rotation steps, each row followed by its count of steps:
The counts run from 0 to 862.
2,-5,10,3,-15,8,-7,-13,-7,-1,6,-1,5,-4,-1,5,1,16,-30,-5,6,10,2,6,-6,13,-6,8,0,12,6,10,-16,6,9
705
-6,9,8,-12,-5,-1,-8,-4,4,4,-11,-13,1,3,-3,5,15,14,-4,4,12,5,0,19,3,11,-9,3,3,17,5,3,-13,-14,14
188
-7,6,1,10,-5,-9,-4,4,-2,7,-6,15,2,4,-14,15,23,-6,14,-4,17,6,3,13,13,13,-2,-8,-1,-4,-6,-16,3,-7,-3
121
-8,18,8,-11,-12,9,-24,3,-6,10,-9,-3,6,0,0,5,12,1,-4,-1,21,4,-6,8,6,11,8,7,-9,15,14,9,0,-6,6
534
2,14,11,-2,-15,19,-9,-1,8,-7,-7,-3,5,14,0,1,-4,-10,3,0,-1,-2,5,-4,-9,-11,14,-7,-14,0,7,-8,-8,9,3
246
-22,-2,-1,17,-1,-9,-16,-1,-5,5,-3,-3,6,-11,-7,1,9,5,6,-3,19,0,-12,12,11,22,6,-3,-2,2,0,-2,2,-6,-7
374
8,-6,-3,-2,6,-1,8,0,20,1,-5,-23,7,0,-4,1,-5,-7,7,5,-22,1,7,-18,-9,-16,6,-11,9,2,0,1,-5,-6,3
673
10,3,0,-12,6,-2,8,-5,4,0,1,-8,3,8,2,-1,-8,-11,-14,-11,-20,12,9,-21,1,-24,9,5,3,4,3,6,-1,0,11
509
-8,1,0,2,-1,4,-12,-3,2,-7,-1,3,5,-7,8,8,0,-1,-18,-7,26,3,-13,-8,-3,17,8,3,-9,16,12,21,2,1,1
267
11,-3,15,0,-23,12,4,-8,8,4,5,-18,7,9,6,-2,-6,-6,-10,3,-14,5,12,-8,-14,-13,15,-6,1,-3,2,-4,-18,2,11
419
-5,4,-2,-10,2,-4,10,-9,-10,0,1,3,5,6,-8,8,15,24,-4,1,4,22,10,14,7,10,-19,17,8,3,1,0,2,-17,10
636
7,9,-3,-2,0,1,-5,2,11,-9,6,6,6,-5,-1,2,-11,-19,-4,-9,-4,4,-2,-17,-7,-10,19,7,-16,-5,0,11,9,8,-8
158
-9,-5,4,14,3,-4,3,-13,-8,11,1,14,0,-6,-6,17,20,15,-18,3,9,12,-2,20,-4,14,-5,1,8,2,-2,-5,-6,-4,5
812
-2,-2,0,24,-1,-5,14,-7,-5,11,3,5,-3,-1,-10,7,-1,15,4,1,0,10,-1,7,-5,-1,-9,-9,8,-17,-13,-21,-4,0,1
127
-3,11,-14,9,9,-2,15,-4,-6,11,-8,10,1,2,-11,8,0,-4,5,-9,-6,6,-1,-1,3,-17,8,-7,-1,-12,-6,-23,6,2,2
575
0,19,4,-8,-4,6,-7,-2,-19,2,-2,8,-12,-8,0,10,0,-6,-28,-6,12,2,-8,2,3,3,11,10,-8,4,14,11,-9,8,0
701
-3,-2,-14,-2,20,-11,5,-7,-13,1,3,6,-4,-3,-12,5,4,16,-5,-5,1,24,2,9,0,9,-11,11,10,-1,-10,1,13,-13,3
111
1,1,-6,18,13,-6,11,2,3,3,3,8,2,4,-12,5,-10,-13,7,-6,-9,9,-1,-10,-12,-8,11,-4,-10,-17,-8,-12,10,10,-10
52
-3,-2,-4,12,-3,-4,1,1,3,4,-1,-11,-3,-12,-3,3,-11,-11,2,-6,-9,-5,-15,-13,-6,-22,28,-15,-4,-7,7,-7,6,13,-9
322
-12,7,-3,26,-10,-5,3,2,11,-1,0,-5,3,0,-8,3,-1,-11,4,-2,1,-11,-4,-1,-10,-9,18,-16,-9,-16,2,-15,0,5,-12
141
-12,8,-5,-5,-14,-4,-19,-7,-13,-9,2,10,-3,-3,-2,1,2,7,-10,-5,25,12,-11,7,-1,17,7,11,-15,3,6,3,1,7,-8
537
4,16,3,-30,-9,13,-13,-1,0,-4,-15,0,2,9,-7,3,-5,-7,-6,-2,4,4,5,-1,3,-7,4,8,-13,9,14,7,-7,8,6
695
-3,-6,0,13,-7,-7,4,-4,22,-1,3,-16,10,0,-7,-11,-3,1,24,6,-8,6,8,-12,-3,-6,3,-8,1,-7,-12,-11,5,-6,-11
837
-5,0,-5,-2,13,-7,-5,-1,-2,4,-2,9,-2,-12,-4,16,10,-1,-18,-15,22,2,-6,1,6,9,1,7,-8,12,11,19,5,-3,7
448
10,-5,10,0,-16,9,5,-14,14,0,3,-21,9,2,7,1,-3,-1,-14,1,-10,0,7,-10,-5,-9,14,-6,1,6,5,4,-16,7,4
599
-8,-11,-6,13,11,-15,1,-1,-3,0,3,6,0,-10,-4,20,10,6,-16,-11,16,12,-1,2,2,11,-10,1,5,11,0,8,7,-7,6
108
7,-2,6,15,0,0,22,-10,-1,11,-1,-3,2,14,-14,11,-3,-3,-1,7,-7,1,13,4,1,-14,3,-11,4,-13,-4,-13,-11,4,1
579
6,1,12,-22,-4,8,1,-9,-4,11,-9,-12,2,4,7,8,3,4,-20,-1,-7,5,6,-4,6,-8,-3,3,-1,19,10,13,-9,-2,24
348
7,14,-2,-15,3,5,-9,5,9,-17,-1,9,4,10,-1,8,-9,-16,-9,-6,-3,-1,-2,-18,1,-7,15,1,-24,6,-1,7,4,7,-2
337
-3,7,1,-22,-6,-6,-10,-12,-10,7,0,-17,-5,-9,5,3,6,17,-17,1,5,4,-2,7,-6,12,-2,16,6,8,3,20,-9,-5,2
708
-16,5,-2,18,-5,-7,-4,-2,-1,7,-10,-13,0,2,-13,1,10,1,20,1,4,-9,-9,7,3,1,11,-11,-5,-10,0,-24,-3,2,-10
481
-10,-11,-5,7,8,-12,-1,9,15,0,-7,-15,6,-1,-17,-3,8,-1,23,6,0,6,0,9,7,3,-1,-10,3,3,-9,-7,9,-19,-5
387
4,14,10,11,-6,13,5,-2,0,4,-5,-4,4,1,0,8,-8,-10,-14,0,-2,-13,-3,-12,-6,-14,21,-14,-15,2,12,-13,-13,14,-4
593
2,9,7,-12,-6,15,-17,3,8,-7,-11,7,13,9,1,6,1,-17,-12,-5,18,11,6,0,2,-2,0,2,-17,14,7,10,2,5,8
173
12,4,5,-5,-7,7,11,2,0,1,-3,-11,-1,14,-4,-3,-4,1,7,13,-23,16,10,-1,-4,-20,0,2,0,-11,-5,-20,-2,2,3
583
-20,8,-2,23,2,-9,-1,-6,-17,13,0,6,-4,-7,-11,8,4,11,-2,4,1,1,-11,14,0,0,12,1,2,-16,-6,-20,1,0,-7
648
9,-12,-1,15,3,-2,14,-8,18,7,0,-12,10,-12,-2,3,-14,-10,-11,-1,-17,-8,3,-18,-8,-14,9,-8,5,-1,3,6,-3,5,3
327
-6,4,-10,1,13,-9,6,1,5,0,-14,-5,4,9,-15,5,10,-1,23,2,-4,7,4,0,10,-14,0,-3,1,-3,-6,-17,5,-15,-1
568
5,10,-5,-8,-1,5,10,-1,7,-3,-8,-10,8,13,-8,-6,0,-6,18,0,-18,8,21,-3,0,-14,-1,-4,-3,-11,-4,-15,1,-6,2
404
-5,10,-11,15,12,-9,11,9,12,5,-4,0,4,2,-14,10,1,-16,15,-7,-3,0,-1,-3,4,-10,12,-11,-4,-5,3,-8,3,3,-1
49
2,15,6,-14,-11,6,-6,-3,5,2,-8,-14,6,4,-3,-8,-3,-8,10,10,-10,-11,-3,-8,2,-13,20,-11,-10,-9,14,-6,-4,6,-4
767
-8,-4,-1,-1,11,-12,-2,-1,1,11,-12,-5,3,-1,-10,10,18,8,12,8,11,15,8,19,9,8,-17,-5,7,5,-8,-7,4,-20,7
115
-5,0,-11,19,7,-12,16,-7,9,3,3,-16,-1,-12,-6,5,2,0,-4,-5,-14,-1,-4,-10,-2,-16,21,-14,4,-9,0,-5,2,11,-13
667
9,10,4,1,-14,15,3,-3,13,5,-3,-15,13,17,-1,0,-2,-4,11,14,-7,6,9,4,-3,-17,5,-9,-4,-4,-1,-15,-12,-6,-3
585
3,12,2,17,-15,-1,-7,-1,6,-2,-1,-3,9,6,-6,-5,1,-7,16,5,-4,-1,-8,1,2,-11,13,-8,-17,-21,-7,-20,2,8,-13
139
-12,-18,-2,13,4,-15,2,-8,3,-5,8,0,8,-15,3,-2,6,18,-12,2,2,15,1,9,-11,22,-7,13,10,10,-10,5,5,-9,0
724
-2,4,-12,4,14,-5,16,0,6,0,7,-5,-4,-8,-10,11,-13,-7,-4,-7,-18,2,-1,-15,-1,-17,14,-1,-6,-13,-6,1,11,13,-3
848
-18,-4,-10,22,5,-22,9,-6,0,8,4,-9,-4,-20,-7,7,4,7,0,-2,-1,3,-11,0,-8,3,10,-8,8,-10,-1,-9,2,0,-11
36
8,20,4,-2,-2,9,9,-5,-9,-1,-1,7,-4,7,-6,4,-13,-7,-17,-6,-9,2,-5,-4,-3,-16,15,6,-15,-2,6,-1,-8,13,4
71
0,-3,7,-18,-15,5,-5,-18,11,-11,6,-20,8,-2,11,-9,-7,6,-15,-2,-6,10,5,-7,-10,3,6,18,-9,11,4,15,-4,1,3
258
2,-11,8,-11,4,2,7,-6,2,-8,2,10,17,5,3,10,0,4,-22,-9,7,19,2,1,-6,11,-13,15,0,20,2,10,0,-5,8
797
-12,-8,-10,4,11,-11,6,3,8,-7,1,-8,5,3,-5,-1,4,-3,29,7,-7,12,7,-7,2,-11,2,-2,-11,-8,-9,-9,9,-7,-1
45
-7,7,-10,11,-3,-13,-4,4,13,-1,-6,-11,-2,-2,-11,-8,2,-4,17,9,-6,-10,-9,0,7,-9,21,-14,-8,-6,1,-14,12,2,-17
661
-10,0,8,9,-9,-4,-12,-1,4,-9,5,-5,4,-6,3,-4,15,5,7,3,20,13,-3,11,4,23,0,3,-14,15,-5,-5,14,-7,-7
372
-11,11,-3,-28,-4,0,-19,-2,-4,-6,-16,5,6,5,-10,5,13,7,-3,-3,21,8,1,10,16,10,-3,1,-2,9,8,7,4,0,6
10
8,2,8,-4,-2,9,10,-2,11,2,-6,-11,9,12,-5,5,-3,-13,0,6,-13,8,16,-10,-2,-16,6,-10,1,-2,-1,-11,-12,1,12
61
0,6,-1,7,-11,-3,-7,1,18,-3,5,-14,7,2,-6,-11,-6,-6,13,-3,-12,5,-3,-6,-6,-7,14,-13,-16,-10,-1,-14,8,-2,-18
318
-16,14,5,1,-6,-7,-9,-6,-11,-1,-12,10,5,7,-11,-1,13,9,22,9,15,8,-3,22,6,9,-1,10,-5,-6,-7,-12,9,-3,1
643
0,16,-4,-8,-17,8,-10,0,0,-5,-12,-6,-9,11,-7,-3,-2,-7,12,5,-8,1,1,-7,2,-15,23,-2,-15,-11,7,-13,-4,10,-1
589
-5,-1,-3,0,0,1,-5,-3,4,-2,6,-2,-5,-17,5,14,-3,-2,-22,-11,12,-3,-10,-13,-2,6,11,5,-6,17,10,24,-2,2,6
613
-16,-13,-11,1,5,-7,-5,3,7,-3,2,-2,10,-2,-6,-1,19,-5,26,-3,16,14,8,3,6,16,-15,-6,-5,2,-4,-3,12,-18,4
731
-6,7,2,-25,8,-4,-15,7,7,-13,-7,4,10,-2,-2,-3,13,4,0,-11,12,14,4,8,13,12,-9,14,-5,14,2,14,9,-5,4
623
-15,7,6,-2,-9,10,-9,-4,-5,-8,-4,7,8,10,-3,-4,18,9,6,1,18,7,-11,20,5,20,-4,11,-11,1,4,-1,-1,-1,-4
192
8,17,6,-16,-15,18,-15,-7,-7,-12,-4,6,6,16,-2,0,3,-2,-5,-7,9,8,6,0,-6,3,7,10,-14,8,6,4,-7,11,7
697
5,-5,11,-18,-12,-1,-7,-3,15,-19,0,-11,16,5,7,-2,-3,-7,0,-4,9,6,7,-15,-5,4,2,2,-18,13,6,21,2,-1,3
784
4,14,-1,2,-3,16,-2,-3,-7,5,-3,5,-3,7,-2,12,-4,-8,-17,-5,-13,-5,-7,-7,-1,-16,20,-5,-9,-6,10,-9,-8,16,3
70
-14,12,-14,5,10,-10,8,6,4,-2,-12,-4,3,12,-11,-1,9,-9,34,0,-4,13,6,-1,7,-12,3,-13,-4,-14,-8,-17,7,-7,1
569
5,13,4,-20,-17,11,-7,-1,5,-6,-5,-26,1,9,-6,-5,-1,0,0,6,-17,3,1,-9,-5,-12,16,4,-14,5,5,0,-10,4,4
423
-16,7,-1,-3,-1,-1,-8,-5,-19,8,3,10,-4,1,-6,10,8,16,-20,-1,10,8,-13,13,8,11,0,11,2,3,3,4,-3,3,-3
17
-10,1,-3,-24,4,-7,-21,3,5,-6,-9,-12,3,-2,4,3,3,-4,-2,0,14,7,-1,-4,9,8,1,5,-9,17,11,13,8,-3,8
442
0,11,1,10,-10,5,5,-2,-4,7,1,-7,-5,-2,-7,5,-13,-2,-15,4,-5,-8,-7,2,-5,-15,27,-17,-7,-12,12,3,-13,15,-2
594
-4,-13,4,1,-11,1,-4,-18,12,-5,7,-5,15,-8,10,7,-7,5,-21,-2,3,9,-1,3,-12,17,-4,13,-1,15,-3,19,-4,-6,7
93
-9,13,-3,1,-2,0,7,0,-4,0,-8,-12,0,0,-8,-10,12,16,21,16,-11,8,-4,9,7,-5,-5,0,6,-16,-11,-19,4,-9,-4
476
-4,7,-8,-25,6,-1,-7,1,2,1,-7,-9,8,1,-1,3,6,4,-4,-6,11,6,6,0,9,8,-8,6,-9,25,12,11,2,-14,13
621
-5,-9,5,6,8,-5,5,-3,-1,-2,4,10,5,-3,0,18,12,7,-22,-12,11,18,3,7,1,16,-12,6,6,10,4,13,7,0,7
452
-7,-1,-5,0,-4,-6,1,-16,-15,1,8,-6,-1,-6,1,1,8,20,-13,1,5,11,-6,13,0,17,1,18,8,3,-5,11,12,-5,-3
543
3,6,2,-2,-11,2,1,-4,4,-2,-3,-7,-5,-6,2,8,-10,-11,-15,-4,5,-6,-14,-12,-9,-11,35,-9,-13,6,12,7,-2,19,-7
773
-9,-6,-6,5,-1,-18,6,-9,-2,12,0,-20,1,-13,-2,2,11,19,-5,11,0,2,-5,12,0,14,-6,2,15,5,-6,2,-3,-14,-1
202
-22,5,-6,17,4,-16,-3,-6,-12,7,0,1,-6,-8,-3,9,19,11,7,-3,16,-1,-21,11,8,10,3,1,-1,6,3,4,7,-2,-9
375
4,-6,-9,16,8,-11,14,-7,4,0,8,-14,2,-9,-3,1,-16,-5,1,-4,-18,7,-8,-14,-11,-18,18,1,4,-13,-6,0,7,12,-11
669
-9,-4,-2,-3,5,-15,-3,-2,10,-4,-1,-8,14,-6,-5,-9,9,7,27,-4,6,14,6,7,9,8,-3,6,-2,7,-11,-5,15,-17,-7
730
-2,5,5,11,-16,8,-9,2,13,1,2,-8,3,-7,-5,11,-7,-14,-6,0,4,-12,-13,-11,-8,-10,22,-13,-20,0,13,3,-4,14,-4
772
16,6,9,0,-12,10,6,-5,-5,-2,-2,-9,12,7,1,-8,-15,-2,-9,5,-17,9,13,-9,-13,-16,7,-1,-3,-8,1,-2,-11,12,4
418
3,2,-7,-27,-6,5,0,-5,12,-4,-3,-22,6,-9,3,-3,-10,-1,-14,2,-9,3,3,-11,-11,-13,11,9,-4,22,13,16,-5,-4,6
781
-17,-3,-7,-3,-1,-15,8,-8,-6,3,1,-17,1,-11,-1,-19,11,21,7,8,1,11,4,12,-6,11,-3,13,6,2,-8,-3,12,-14,-5
204
4,-3,2,19,10,-3,20,0,5,11,1,-5,0,-2,-16,16,-4,-15,-5,-6,-15,3,7,-7,0,-17,9,-13,8,-11,-2,-4,-9,3,8
55
-3,12,2,-19,-4,-1,-17,-3,-14,-3,-12,6,3,11,-5,1,10,7,2,-1,22,9,2,6,10,8,1,8,-13,9,4,-2,0,-2,4
11
